128 stands for zero in the data rows.
Some points, each followed by its number:
[152 116 116 105 132 069 108 160 153 087 148 118 179 132 195 158 173 073 100 157 122 134 087 175 115 081 080 079 104
 066 108 146 109 135 085 158 120 113 145 159 072 196 088 089 171 115 064 138 184 034 168 101 159 115 038 109 159 158
 087 171 178 222 055 125] 0
[134 170 125 182 077 163 139 113 109 141 088 125 119 087 078 146 111 178 119 082 114 137 119 086 121 153 143 164 132
 171 136 039 153 124 115 118 156 125 114 129 106 126 134 116 127 166 158 118 091 192 109 129 174 124 174 126 121 145
 120 122 072 101 103 131] 1
[138 115 119 126 132 148 145 093 114 107 152 099 087 143 104 186 137 142 151 140 118 147 150 133 137 132 147 180 151
 156 157 106 127 157 168 093 126 162 157 172 175 145 112 138 140 146 092 121 117 141 117 156 053 136 154 129 093 087
 114 108 147 084 216 162] 2
[093 081 174 092 139 173 157 083 155 117 170 089 109 156 075 194 066 060 119 123 129 215 170 153 098 120 158 106 186
 106 105 197 183 116 188 084 050 087 113 195 092 189 121 147 145 226 072 079 162 147 130 085 101 130 107 177 128 177
 130 128 124 114 222 121] 3
[122 118 134 071 128 086 109 127 147 149 101 162 096 124 108 106 094 182 093 144 155 119 108 140 105 144 078 097 120
 113 087 125 139 091 129 125 147 158 153 150 089 161 128 183 135 102 100 107 143 110 123 116 149 126 090 130 107 143
 136 148 105 102 121 131] 4
[044 202 137 036 141 248 114 180 087 113 117 135 171 122 110 148 142 151 026 144 110 113 039 113 120 115 129 109 095
 165 093 113 139 142 072 083 197 171 167 073 123 098 115 154 077 168 181 103 122 225 087 121 119 168 136 119 026 224
 088 092 177 107 120 072] 5
[122 159 139 196 112 156 109 160 077 146 104 175 139 079 096 091 191 133 098 096 141 078 138 119 176 160 163 136 073
 125 146 051 110 145 079 137 158 166 058 086 136 040 136 103 080 127 158 126 056 192 132 113 124 115 147 076 116 079
 178 139 123 177 079 136] 6
[145 024 082 253 103 000 195 098 252 163 077 144 060 125 163 146 114 066 237 162 112 165 211 150 148 167 081 228 144
 093 174 189 087 076 228 162 101 082 082 202 133 160 146 144 255 061 105 120 121 003 166 174 129 152 089 165 211 077
 177 150 071 146 098 191] 7
[125 108 088 097 159 174 172 100 118 099 083 133 097 163 178 205 167 098 188 166 039 127 128 131 128 033 096 143 026
 173 179 108 034 185 232 083 042 171 112 071 169 034 109 144 112 027 147 111 047 074 096 179 022 099 189 171 100 114
 114 143 167 185 236 210] 8
[177 137 116 219 142 180 121 112 042 122 077 115 160 152 217 095 245 143 139 122 110 091 142 095 178 086 206 168 063
 166 147 011 021 151 166 176 110 216 130 057 255 014 145 038 092 059 153 246 061 110 111 146 178 126 154 064 104 000
 185 102 113 215 061 144] 9
[134 109 143 094 139 140 095 150 105 146 137 119 166 122 129 133 143 187 089 112 159 124 143 123 127 114 176 118 111
 125 102 083 171 143 096 144 156 115 113 152 105 151 124 091 118 145 133 176 157 134 137 113 193 106 112 098 071 113
 125 124 107 120 089 099] 10
[099 188 160 046 110 178 127 135 135 097 151 128 150 110 115 131 127 109 083 148 106 162 112 145 134 145 106 101 117
 114 096 150 117 127 102 089 154 110 139 076 154 156 122 154 127 186 160 092 148 152 098 129 087 178 112 127 105 217
 082 133 175 140 117 101] 11
[152 134 103 085 172 088 190 159 164 087 138 088 153 144 245 145 127 088 131 227 100 129 082 183 134 083 028 093 092
 083 145 176 084 183 168 146 100 154 137 130 129 104 076 118 168 058 125 105 119 042 186 133 087 156 101 169 174 140
 107 147 130 233 135 159] 12
[041 235 180 045 084 206 102 159 041 091 177 159 163 112 116 130 154 143 010 108 127 094 033 111 147 176 076 087 074
 127 106 075 106 183 035 064 225 191 158 070 155 137 061 164 053 138 124 081 103 215 061 088 112 126 125 094 100 193
 037 107 185 107 050 068] 13
[052 112 136 123 061 131 122 122 160 096 211 105 112 113 073 167 075 098 131 104 098 163 118 174 162 170 124 085 138
 101 120 194 196 104 181 035 183 079 169 185 092 255 093 184 150 216 125 075 179 153 098 114 107 128 115 192 131 175
 032 157 134 100 183 097] 14
[061 147 151 111 147 100 108 088 112 169 133 174 081 124 096 133 045 240 159 081 086 114 086 082 115 199 023 145 205
 175 104 085 200 123 115 143 167 169 178 127 165 165 140 187 180 098 168 096 089 255 130 163 145 128 161 129 106 164
 084 060 064 006 202 071] 15
Which point above is nearest to each new point by angle? Its number follows each.
[090 130 199 026 159 255 137 140 017 116 255 111 127 139 129 087 143 232 061 087 134 123 064 085 118 050 129 097 129
 136 103 095 128 184 048 115 117 163 197 150 150 153 087 130 001 203 126 105 128 253 036 090 134 080 160 203 049 161
 088 036 108 018 193 091] --> 5
[148 218 134 083 172 139 115 094 047 163 066 159 156 116 104 082 205 186 000 127 176 029 054 115 106 141 078 066 100
 110 092 058 097 150 046 118 141 198 202 064 166 013 128 117 069 070 105 159 091 143 097 159 168 163 106 063 106 110
 125 171 188 164 077 073] --> 13
[145 057 139 176 064 115 147 147 209 166 168 099 073 124 125 121 085 137 203 090 103 203 141 135 109 147 164 180 203
 127 162 165 166 108 113 195 112 034 055 174 048 165 209 131 159 152 108 157 205 133 153 088 135 159 143 185 156 112
 147 113 045 053 170 174] --> 7
[094 122 134 094 089 211 098 123 070 156 163 116 127 111 062 168 103 153 127 085 110 171 149 127 150 130 196 189 176
 174 109 108 227 115 137 104 113 050 135 133 140 196 094 105 076 208 132 103 155 248 106 117 083 110 136 110 077 171
 158 091 087 096 203 108] --> 3
[085 193 115 111 102 114 114 122 139 157 152 157 159 087 051 128 088 128 111 075 164 125 153 135 128 208 152 135 161
 141 115 151 229 119 102 106 170 127 097 144 087 185 171 191 147 187 093 096 167 234 117 126 118 135 107 115 104 157
 129 092 120 086 104 098] --> 14
[161 093 101 247 101 117 150 166 136 092 136 063 135 116 148 115 185 048 216 147 165 136 208 166 153 101 174 127 144
 122 175 155 106 122 083 157 079 091 047 174 080 084 250 094 097 146 162 146 122 074 168 110 157 126 109 165 158 036
 153 156 132 074 106 144] --> 7
[076 122 139 091 164 160 084 146 116 126 076 156 112 120 126 068 122 232 135 134 114 067 110 107 072 172 000 126 130
 140 079 070 164 084 083 069 163 119 168 140 158 133 115 149 098 125 086 088 105 182 098 174 157 108 056 117 110 101
 106 163 060 051 153 085] --> 15
[096 160 138 095 177 145 139 151 096 120 123 160 154 123 144 132 126 164 074 154 100 093 088 090 143 121 095 140 135
 120 117 104 108 153 086 133 139 160 167 129 136 082 127 171 095 129 120 104 123 178 133 102 114 122 118 138 101 142
 111 119 121 118 150 132] --> 5
[107 116 123 120 139 115 132 145 130 152 104 147 096 118 153 114 133 188 122 172 147 123 091 116 126 145 127 106 117
 143 109 123 133 130 119 163 141 150 148 111 119 101 114 132 137 092 085 134 097 120 125 154 178 144 125 122 119 093
 151 140 136 145 104 123] --> 4
[136 086 145 134 129 154 116 108 132 117 167 071 115 151 083 128 138 066 131 084 166 134 144 107 164 134 177 146 128
 138 119 186 118 118 163 131 136 114 091 134 109 149 154 126 117 145 134 092 168 105 101 098 125 138 147 105 167 137
 134 110 162 109 118 125] --> 3
[149 035 075 241 158 071 128 142 199 094 217 071 144 131 166 138 129 126 194 088 164 230 158 128 120 067 144 255 255
 098 141 131 168 136 132 175 104 121 078 246 108 173 123 111 172 188 116 217 181 091 189 083 249 062 126 133 131 057
 191 101 058 068 158 101] --> 7
[121 096 125 200 150 040 150 114 196 145 046 162 062 111 123 087 039 055 157 113 185 143 171 116 159 151 091 086 193
 093 173 185 159 089 140 178 166 105 099 151 061 125 229 131 165 091 188 113 127 124 163 132 103 102 120 164 173 158
 203 103 087 052 121 087] --> 7
[118 138 149 108 078 232 102 156 090 087 192 094 134 143 066 170 157 109 079 123 167 137 170 137 146 060 235 093 139
 167 107 138 118 156 109 079 130 126 138 170 117 122 118 112 099 195 072 136 155 179 092 095 108 113 117 162 086 119
 117 125 187 089 170 118] --> 3
[113 132 114 107 109 146 134 104 121 108 145 116 140 143 112 145 096 112 132 109 127 178 133 152 151 118 132 110 135
 136 120 143 169 100 130 074 121 117 129 111 136 179 122 139 153 177 129 098 136 145 118 142 070 144 137 126 135 167
 125 135 163 140 139 142] --> 14
[114 114 159 169 111 136 118 100 131 104 141 100 117 129 049 181 103 086 157 119 141 125 155 101 132 114 175 099 120
 121 138 108 131 125 137 098 122 116 109 124 095 143 124 138 098 166 140 117 127 150 101 139 099 133 176 144 113 195
 120 076 112 097 171 085] --> 3
[162 103 202 065 100 172 118 098 165 143 149 101 078 137 102 223 108 103 179 124 070 150 091 072 105 136 145 178 095
 158 131 129 087 125 223 075 097 120 087 133 146 117 071 105 152 070 210 070 134 108 043 166 015 134 221 160 091 136
 130 082 110 119 205 227] --> 8
